[-10 -26 -16 -14   6   4   4   6 -17   8 -16   6] -> mar
[  2  16 -28 -31  17  16 -11  17 -29  18 -29  17] -> vig
[ 29  14 -25 -14   5 -46 -60  14 -24 -36 -24  14] -> Radi
[ 29  14 -25  36  14 -46  54 -33  31   9  31 -32] -> lanuf
[-45 -32  31 -17 -31  18  54 -33  31   9   8 -32] -> sebur
q: [-10 -26 -16 -14   6   4   4   6 -17   8 -16   6]
mar
loc: [5]
Radi, 4
chg sebur: [-45 -32  31 -17 -31  18  54 -33  30   9   8 -32]
8, [31]
q: [  2  16 -28 -31  17  16 -11  17 -29  18 -29  17]
vig
tail: [-14   6]
[  4   4   6 -17   8 -16   6]

[ 33  -1 -32 -36  18 -16] = fazo
[-33  -7  -5  38 -57  32] = valo
[-12 -46  -5  16 -23  -8] = Ner
[ -7  15 -32 -42  34 -56] = Detik
[ 40  -7  36  11 -18  -8] = mevid
[ -7  24  -6 -10  32 -22] = Feko
[ -7 -31  -5  21 -20  39] = Zeg
[ 29   8   6  11  44 -49] = Dosu
[-7 -7 -6 11 34 -8] = zap
[ -7 -21  -5  19 -32  -8] = misuf
both Ner zap: 
[-8]
chg Detik: [ -7  15 -32 -41  34 -56]
3, [-42]
chg mevid: [ 40  -7  36  11 -17  -8]
4, [-18]
chg Ner: [-12 -46  -6  16 -23  -8]
2, [-5]
both fazo misuf: 
[-32]
loc: [-57]
valo, 4

[-16   1  -1  -1   9  21  -1  -4   7  -4   1 -15  15   0  -4  -9  -6  16
 -24   4  32  36 -20  17   4] = Moliv
[ 21 -18 -20  11   0  -3  38 -31   3  -5  20  24   4   4   3  16  -3  14
  17  12   1   6  18  12   2] = Nedi
[-21 -15  -1 -12  -2 -21 -13 -23 -20  -2  12 -11  11  17  -6 -31   0  25
  -1 -17   0  -3   2 -11   1] = Pemi
[-21 -15 -10 -12  -2 -21  31 -23 -20  -2  12 -11  11  17  -6 -31   0  25
  -1 -17   0  -1   2  22 -10] = narob
chg Moliv: [-16   1  -1  -1   9  21  -1  -4   7  -4   1 -15  15   0  -4 -10  -6  16
 -24   4  32  36 -20  17   4]
15, [-9]
q: [-21 -15  -1 -12  -2 -21 -13 -23 -20  -2  12 -11  11  17  -6 -31   0  25
  -1 -17   0  -3   2 -11   1]
Pemi
chg Moliv: [-16   1  -1  -1   9  21  -1  -4   7  -4   1 -15  15   0  -4  -9  -6  16
 -24   4  32  36 -20  17   5]
24, [4]
q: [-21 -15 -10 -12  -2 -21  31 -23 -20  -2  12 -11  11  17  -6 -31   0  25
  -1 -17   0  -1   2  22 -10]
narob

[ 28  30   0 -38  28  30  25 -19 -21  29  29 -41  26  28  29  26 -21  30
  29  31 -20 -38 -20  29 -38 -35  28  26  35  29 -39  27 -38  29  31] = dama
[-24  33   0  35  33  34 -25  32  34  33  33 -43 -29  33  33 -27  33  34
  35  35  34 -40  33  33 -42  28  33 -37 -51  34 -40  30  44 -37  27] = feka
[-24  33   0  35  33  34 -35  32  34  33  33 -43 -29  33  33 -27  33  34
  35  35  34 -40  33  33 -42  28  33 -37 -51  34 -40 -25 -42  34 -44] = vika
q: [ 28  30   0 -38  28  30  25 -19 -21  29  29 -41  26  28  29  26 -21  30
  29  31 -20 -38 -20  29 -38 -35  28  26  35  29 -39  27 -38  29  31]
dama
loc: [-19]
dama, 7
chg vika: [-24  33   0  35  33  34 -36  32  34  33  33 -43 -29  33  33 -27  33  34
  35  35  34 -40  33  33 -42  28  33 -37 -51  34 -40 -25 -42  34 -44]
6, [-35]

[ 19 -49  21  -3]  nar
[ 19 -50  29 -18]  Nupek
[ 24 -49  20 -18]  feke
tail: [ 19 -49]
[21 -3]
both feke Nupek: 
[-18]
tail: [-49  20]
[-18]
q: [ 24 -49  20 -18]
feke
loc: [-3]
nar, 3

[ 16 -36  39  16 -35]  guvig
[-38  17 -37  37  16]  bubi
[ 18  -9   6 -37  -8]  zivor
[-22   8 -23  17   8]  fir
[ 16 -18  15  21 -17]  Dipi
[-54  16 -38  44  16]  siz
[ 46 -42  47 -57 -38]  Liku
[-22  -6  -5 -56  -5]  zer
[  3 -41  47 -57 -39]  toz
tail: [-36  39]
[ 16 -35]
loc: [-39]
toz, 4
loc: [37]
bubi, 3
loc: [15]
Dipi, 2

[-24  33  14  -3  12  16  19 -17  14 -36  31  23]  Gipar
[-29 -26  36  13 -10 -13 -28  13  19  40  -5 -17]  Fafi
[ 15 -11 -24   1  -2 -13 -28  13  20  40 -30  -8]  nepiz
both Gipar nepiz: 
[-24]
chg nepiz: [ 15 -11 -24   1  -3 -13 -28  13  20  40 -30  -8]
4, [-2]
tail: [-13 -28  13  19  40]
[ -5 -17]
both nepiz Gipar: 
[-24]
loc: [-10]
Fafi, 4
chg Gipar: [-24  33  14  -3  12  16  18 -17  14 -36  31  23]
6, [19]

[-24  24  17 -30]  gize
[-28  29  17 -37]  Nez
[-32 -40  36  31]  binom
[-27  26  17 -35]  sibe
[-24  24  24 -30]  Dodug
[-24  24 -49  23]  zume
[-28 -45  37  37]  rar
[-35 -49  43  36]  Mas
[-27  27  18 -36]  ruro
q: [-24  24  17 -30]
gize
q: [-27  26  17 -35]
sibe

[ 17 -38 -26 -21   4  -7   1   2  27] = Riz
[-24  19  23 -41  35  17  16 -17   1] = sos
[-11   8   6   3 -12  22  -6   3 -52] = dodi
[-16   6   5  -1 -14  20  -2   0 -53] = seva
chg Riz: [ 16 -38 -26 -21   4  -7   1   2  27]
0, [17]
chg sos: [-24  19  23 -41  35  18  16 -17   1]
5, [17]
chg dodi: [-11   8   6   4 -12  22  -6   3 -52]
3, [3]
loc: [-1]
seva, 3
loc: [-14]
seva, 4
chg seva: [-16   6   5  -2 -14  20  -2   0 -53]
3, [-1]

[ 37  38 -14  44  41] -> tomi
[ 22 -41  38 -41 -46] -> fiko
[-53  54   0 -49 -26] -> Zepar
[ 48  40 -15  62  62] -> dagud
[ 22 -43  40 -42 -49] -> Kom
[ 21 -41  38 -42 -48] -> bov
[48 40 -9 51 49] -> Babun
[ 22 -41  38 -41 -26] -> lis
[-53  54 -53 -49 -26] -> likag
q: [ 21 -41  38 -42 -48]
bov
loc: [-15]
dagud, 2

[-12 -13  14  -9 -21  -1 -18 -11   2   0 -20 -11  -3  -8   3  -2   8] -> Dab
[ -6  19 -50 -28  -2 -29  20  -6  10  -2  22   7   5 -13  -6  36  16] -> pudet
[ -3 -44 -50 -28  -2 -28  -9  10 -59  -8 -38 -40  -1   4 -14 -27 -26] -> muk
chg pudet: [ -6  19 -50 -28  -2 -28  20  -6  10  -2  22   7   5 -13  -6  36  16]
5, [-29]
q: [ -6  19 -50 -28  -2 -29  20  -6  10  -2  22   7   5 -13  -6  36  16]
pudet
tail: [-50 -28  -2 -28]
[ -9  10 -59  -8 -38 -40  -1   4 -14 -27 -26]

[ 21  -8  -8   3 -12  -7  -7 -11  21  -8  -8  -9  20] -> Vabe
[50 -3 -4  1 35 -3 -2 34 49 -3 -4 -5 48] -> Bini
[-58  10   9 -28   7  10  10   7  -3  10   9  10 -59] -> mus
[-25 -43 -21  16   1 -20 -19   0 -25 -21 -20 -22 -26] -> tanuf
[ 27  -7  -8   2 -44  -7  -7 -42  26  -7  -7  -8  26] -> bet
[ -6  -4  -5  -4 -22  -4  -4  34  49  -4  -4  -5  -7] -> tuz
[-40  -5  -5  -7 -47  -5  -5 -45 -40  -5  -5  -5 -41] -> nen
[-19  -5  -5  -5 -10  -4  -4 -10 -19  -5  -5  -5 -19] -> des
[-20  15  15 -32 -42  15  14 -40 -20  15  15  15 -20] -> dat
[ 14  -4  -4  -3 -12  -4  -3 -11  14  -4  -4  -5  14] -> Muveg
loc: [35]
Bini, 4
loc: [-6]
tuz, 0
tail: [34 49 -3]
[-4 -5 48]

[ 28  29 -25  34 -25  27 -26 -39  28  28  29] = Tirek
[-15 -14  30  29 -15 -13  26  63 -16 -15 -26] = Goz
[-26 -27  40 -46 -24 -24 -44  29 -26 -25 -27] = Sem
[ 38  39 -53 -39  38  38 -37  43  39  37  39] = vulub
q: [ 38  39 -53 -39  38  38 -37  43  39  37  39]
vulub
q: [ 28  29 -25  34 -25  27 -26 -39  28  28  29]
Tirek
both vulub Tirek: 
[-39]

[ 13  13  11 -15  13  12 -14 -35  13  13  13 -35 -25 -35  13 -26  11  13
 -17  41  13 -26 -14 -26  13  37  10  13] = leg
[ 13  13 -27 -15  13  12 -14 -35  13  -9  -9 -35 -25 -35  13 -26  11  13
 -17  41  13 -26 -14 -26  13 -31 -20 -21] = radur
[-13 -14  15  -1 -13 -12  -1  28 -14 -13 -14  28  15  28 -13  16  -3 -13
  -1 -50 -14  15  -1  16 -13 -43  -2  -5] = matud
[ -7  -8   5  12  -7  -6  12   1  -7  -7  -8   1   5   1  -7   5 -19  -7
  14  -8  -7   5  12   5  -7  -6 -19 -21] = Vog
[ -9  -9   9 -17  -8  -8 -16  28  -9  -9 -10  27   9  28  -9   9  15  -8
 -19 -52  -9   9 -16   9  -9 -45  15  14] = zamok
[ -9  -9   9 -17  -8  -8 -16  28  -9  -9 -10  27   9  28  -9 -26  15  -8
 -19 -52  -9   9 -16   9  -9 -45  10  14] = dipo
[  6   6 -14  22   7   7  22  -6   7   6   6  -7 -13  -6   6 -13 -32   7
  22   5   6 -14  21 -13   6   5 -32 -33] = rimob
tail: [-6 12]
[  1  -7  -7  -8   1   5   1  -7   5 -19  -7  14  -8  -7   5  12   5  -7
  -6 -19 -21]
tail: [  9  -9 -45  15]
[14]
chg zamok: [ -9  -9   9 -17  -8  -8 -16  28  -9  -9 -10  27   9  28  -9   9  15  -9
 -19 -52  -9   9 -16   9  -9 -45  15  14]
17, [-8]
q: [ -9  -9   9 -17  -8  -8 -16  28  -9  -9 -10  27   9  28  -9 -26  15  -8
 -19 -52  -9   9 -16   9  -9 -45  10  14]
dipo
chg matud: [-13 -14  15  -1 -13 -12  -1  28 -14 -13 -14  28  15  28 -13  16  -2 -13
  -1 -50 -14  15  -1  16 -13 -43  -2  -5]
16, [-3]
chg Vog: [ -7  -8   5  12  -7  -6  12   1  -7  -7  -8   1   5   1  -7   5 -19  -7
  14  -8  -7   5  12   5  -7  -6 -19 -22]
27, [-21]

[ -3 -24   2 -10  13 -32 -35 -29   9  16 -35   6   5  -2   2  -6  15  32
  -6  16  -1  -7 -14   2 -14   0 -36  23 -18  -4  -3   0 -38  18 -18   5] = nog
[  5  45  32  24  18 -14  -3 -13 -10  -1  10 -10  12   9   3  33   1   1
  14  18  -8 -11 -21  21   1  -8  -5 -14 -17   1  -2   4 -11   5  -8   7] = Rifin
[ -9  11  28  -4  22 -36  -4 -16   3   4 -13   1  13   4 -16  25  12  -1
   9  16  -7   6 -16  21 -23 -14  -8  -5   6   4   3  12   2  13   0  -5] = Vata
[ -6  -3  17  -4  26 -38 -14 -10   2   1 -25   7   5   6  -6  15   6   3
   4  19   1   5 -21  18 -20  -7 -34   7  -4   1   4  17 -17   1  -1 -11] = sama
[ -3 -24   2 -10  13 -32 -35 -29   9  16 -35   6   5  -2   2  -6  15  32
  -6  16  -1  -7 -14   2 -14   0 -36  23 -18  -4  -3   0 -38 -14  -4  -2] = dev
[  2 -22   4 -11  13   3 -31 -25   8  16 -34   6   7  -2  -2   1  14  27
  -8  19  -1  -4 -16   4 -16  -1 -20  13 -14  -2  -1   5 -34 -11  -5  -4] = Geg
[  5  45  32  24  18 -14  -3 -13 -10  -1  10 -10  12   9   3  33   1   1
  14  18  -8 -11 -21  21   1  -8  -5 -14 -17   1  -2 -25 -10   2  -7  14] = monor
[ -1  12 -11  -2 -12 -10   5 -33  18 -14  11  11  32  -4 -34   4  27  23
  11 -16 -21   7  11  16 -20 -31   8   9  14   3   1 -40  37  35 -11  19] = vago
[-15   2  23  -5  40 -43  -4  -4   3  16 -25  13   4  16  -5  31   4  -8
   3  28  -1   7 -24  25 -33  -6   5  -1   3   0   7  28 -18   3   8 -12] = badi
[-45 -11  21 -17  39 -58 -13 -13   0   7 -39   0   5   3 -17  26  10 -14
   9  29   3  12 -29  21 -32  -6 -26  14  10   6   5  54 -13   6   8 -27] = kal
q: [ -1  12 -11  -2 -12 -10   5 -33  18 -14  11  11  32  -4 -34   4  27  23
  11 -16 -21   7  11  16 -20 -31   8   9  14   3   1 -40  37  35 -11  19]
vago
chg Rifin: [  5  45  32  24  18 -14  -3 -13 -10  -1  10 -10  12   9   3  33   1   1
  14  18  -8 -11 -21  21   1  -8  -5 -14 -17   1  -2   4 -11   5  -8   8]
35, [7]
q: [ -9  11  28  -4  22 -36  -4 -16   3   4 -13   1  13   4 -16  25  12  -1
   9  16  -7   6 -16  21 -23 -14  -8  -5   6   4   3  12   2  13   0  -5]
Vata

[-11   4   0   5  22 -17  -3  10  -3  20  18  -4   6   6  -1   6  33 -27
   6 -10   5  -1   6 -14   7  11  12   8 -37] : Tane
[-11   4   0   5  22 -17  -3  10  -3  -3  18  -4   6   6   6  18  33 -27
   6 -10   5  -1   6 -14   7  11  12   8 -37] : geba
[ 29  39 -48  52  37 -11  -4   0   5 -22 -17  -3 -10   3 -20 -18  -4  -1
   6   1  18  33  17  -6 -10   5  -1  -6  14] : Guz
[-11   4   0   5  22 -17  -3  10  -3  20  18  -4   6   6  -1  20  33 -27
   6 -10   5  -1   6  27   7  11  12   8 -37] : fana
[-39 -48  52 -37 -11  -4   0  -5 -22  17  -3  10  -3 -20  18   4  -6   6
  -1  18 -33 -27   6  26   5   1  -6  14  -7] : vopek
[-52 -37  11   4   0  -5  22 -17   3 -10   3 -20 -18  -4  -6  -6  -1 -18
  33  27  -6  10   5   1   6 -14  -7 -11  12] : viraf
[  9  19 -29  39  48 -52  37 -11   4   0  -5  22  17  -3  10  -3 -20  18
  -4   6  -6  -1  18 -33  27  -6  10  -5  -1] : meb
[ 48   5 -37  11  -4   0  -5  22  17   3  10   3  20  18  -4   6   6  -1
 -18 -33  27   6 -10   5   1   6  14  -7 -11] : Zezi
tail: [ 6 27]
[  7  11  12   8 -37]
q: [-39 -48  52 -37 -11  -4   0  -5 -22  17  -3  10  -3 -20  18   4  -6   6
  -1  18 -33 -27   6  26   5   1  -6  14  -7]
vopek
q: [-11   4   0   5  22 -17  -3  10  -3  20  18  -4   6   6  -1   6  33 -27
   6 -10   5  -1   6 -14   7  11  12   8 -37]
Tane
q: [-52 -37  11   4   0  -5  22 -17   3 -10   3 -20 -18  -4  -6  -6  -1 -18
  33  27  -6  10   5   1   6 -14  -7 -11  12]
viraf
chg geba: [-11   4   0   5  22 -17  -3  10  -3  -3  18  -4   6   7   6  18  33 -27
   6 -10   5  -1   6 -14   7  11  12   8 -37]
13, [6]

[ -3 -33 -18 -24 -14 -44 -45] -> non
[-16 -17 -11  15  -2 -31 -45] -> tar
[-44 -29 -14 -11 -57  47   0] -> Gube
both Gube tar: 
[-11]
loc: [-57]
Gube, 4

[ -1  -1   1 -48 -49] : golo
[  0  -1   1 -48 -49] : geme
[  1   0 -37  -1  -1] : kulen
q: [  1   0 -37  -1  -1]
kulen
q: [  0  -1   1 -48 -49]
geme
tail: [  0  -1   1 -48]
[-49]

[  7  12  -5  -8 -21 -19  34 -34  14] -> Tusov
[  8  -4   4   8  18 -19  34 -34  14] -> bod
[  7  12  -5  -9  18 -19  34 -33 -24] -> romal
chg romal: [  7  12  -5  -9  18 -19  34 -34 -24]
7, [-33]
chg bod: [  8  -4   3   8  18 -19  34 -34  14]
2, [4]
loc: [-21]
Tusov, 4
chg romal: [  7  12  -5  -9  18 -18  34 -33 -24]
5, [-19]
tail: [ 7 12 -5 -9]
[ 18 -19  34 -33 -24]
tail: [ 18 -19  34 -34]
[14]

